Each scene shows the same named points in several views, each turned, perhaps mirrored, and shifted as a whole.
A view may leave some points out, and in a few views one point is out of place. Which views, in the order they come, and which point in each? Write no view if none.

Scene 1 (7 views)
A:
  fumi [-28.8   4.8   7.2  64.0  -3.9  -6.6  -2.5]
  kono [-30.7   4.7  12.0  62.2  -1.1  -9.3   0.8]
  bor [-31.1   4.8   2.6  56.9  -4.1   2.8 -16.8]
  tas [-28.5   4.3   7.9  63.1  -2.5  -5.1  -5.0]
  rofi [-33.9   1.4   1.3  56.9  -4.2  -0.4 -18.5]
  bipab [-30.4  -0.6   8.6  57.7   1.6   0.5 -25.7]
  Fud [-25.9 -11.4  14.7  66.9  14.3  -4.3 -29.9]
B:
  Fud [ -0.1  -2.9  32.2 -10.2  -4.1  -3.5   1.2]
  fumi [ 13.5 -21.4  10.7   5.3   5.7  -8.3   9.5]
  pida [ -0.6  -3.3  33.9 -13.5  -2.0  -1.5   1.3]
  bor [ -0.9 -13.1  12.5   6.9  12.5  -7.6   1.8]
  tas [ 11.1 -20.5  10.8   4.2   5.1  -8.8   8.1]
  bipab [-4.0 -7.3 18.9  0.0  6.9 -6.2  1.6]
  kono [ 14.8 -25.1   9.8   0.5   4.9  -7.5  12.5]
C:
  tas [11.4  1.0  8.3 -3.2  3.8 -0.5 17.2]
  bor [ 5.1 -1.8 14.1  7.6 -6.1  0.0 13.2]
  pida [  3.8  -4.9   1.2  -4.8  -7.9   4.2 -16.0]
  fumi [12.8 -0.4  7.6 -3.6  4.5 -1.1 19.7]
  kono [12.4 -1.8  6.9 -7.0  9.9  2.4 19.0]
  Fud [  4.0  -1.0   0.7  -5.2  -8.4   2.7 -14.0]
  rofi [ 8.1 -6.6 13.2  6.7 -6.1 -1.8 11.2]
D:
  kono [ -6.6  12.5   2.6 -23.1 -29.9  -4.6 -27.2]
  rofi [-12.0   8.8   7.0 -10.6 -22.4   7.1 -13.2]
  tas [ -8.1  11.5   6.1 -22.3 -26.9   2.5 -23.4]
  bor [-14.9   7.6   5.6 -14.0 -20.5   9.5 -15.3]
  bipab [-15.4  -0.1  10.8  -7.6 -27.2  10.7 -17.7]
  pida [ -9.6  -5.9  16.2   4.1 -42.0  11.8 -24.9]
  fumi [ -6.3  13.5   5.9 -23.5 -27.0   0.4 -24.0]
E:
  tas [ 13.1 -15.5   0.4 -10.7   0.8  10.0   1.6]
  pida [23.3 -6.5 -2.2 14.5 19.3 -4.9 -4.3]
  bor [ 14.1 -11.8 -11.3  -9.5   1.8   6.8  -9.4]
  rofi [ 13.3  -9.2 -11.2  -9.8   6.8   7.2  -7.9]
  fumi [ 12.5 -15.4   1.0 -11.6   1.3  12.1   4.1]
  bipab [ 18.1 -10.4 -11.1  -0.1   7.6  -0.4  -8.1]
F:
  Fud [-10.0   6.6   9.6   3.9  -7.9 -22.9 -13.5]
  tas [-3.4 11.2 26.4  2.1 12.1 -9.8  3.5]
  kono [-0.7  6.8 30.5 -1.5  9.3 -8.1  8.5]
  fumi [ -1.4  10.8  28.1   0.4  13.2 -10.1   4.8]
  rofi [-8.5 12.2 17.0 -2.1 17.0 -9.1 -8.3]
  bor [-11.1  14.7  19.3   1.0  16.3  -5.9  -8.4]
G:
  tas [-4.4 -9.0  4.8  1.0  1.2 18.8  1.7]
  bipab [-11.8  -9.2  -2.4  -3.6 -14.3  27.1  -7.9]
  kono [ -0.7 -17.0   3.9   8.6  -4.5  18.7   8.8]
  fumi [-3.2 -9.5  5.5  2.4  2.7 18.3  3.0]
  rofi [-11.0 -15.9  -5.2  -4.1  -5.8  21.8  -4.3]
  pida [ -6.6  -8.6   2.9   8.3 -30.3  34.2  -8.8]
  bor [-13.8 -12.0  -2.6  -5.6  -4.2  20.9  -6.1]
Moved in: G
  out of place in G: kono
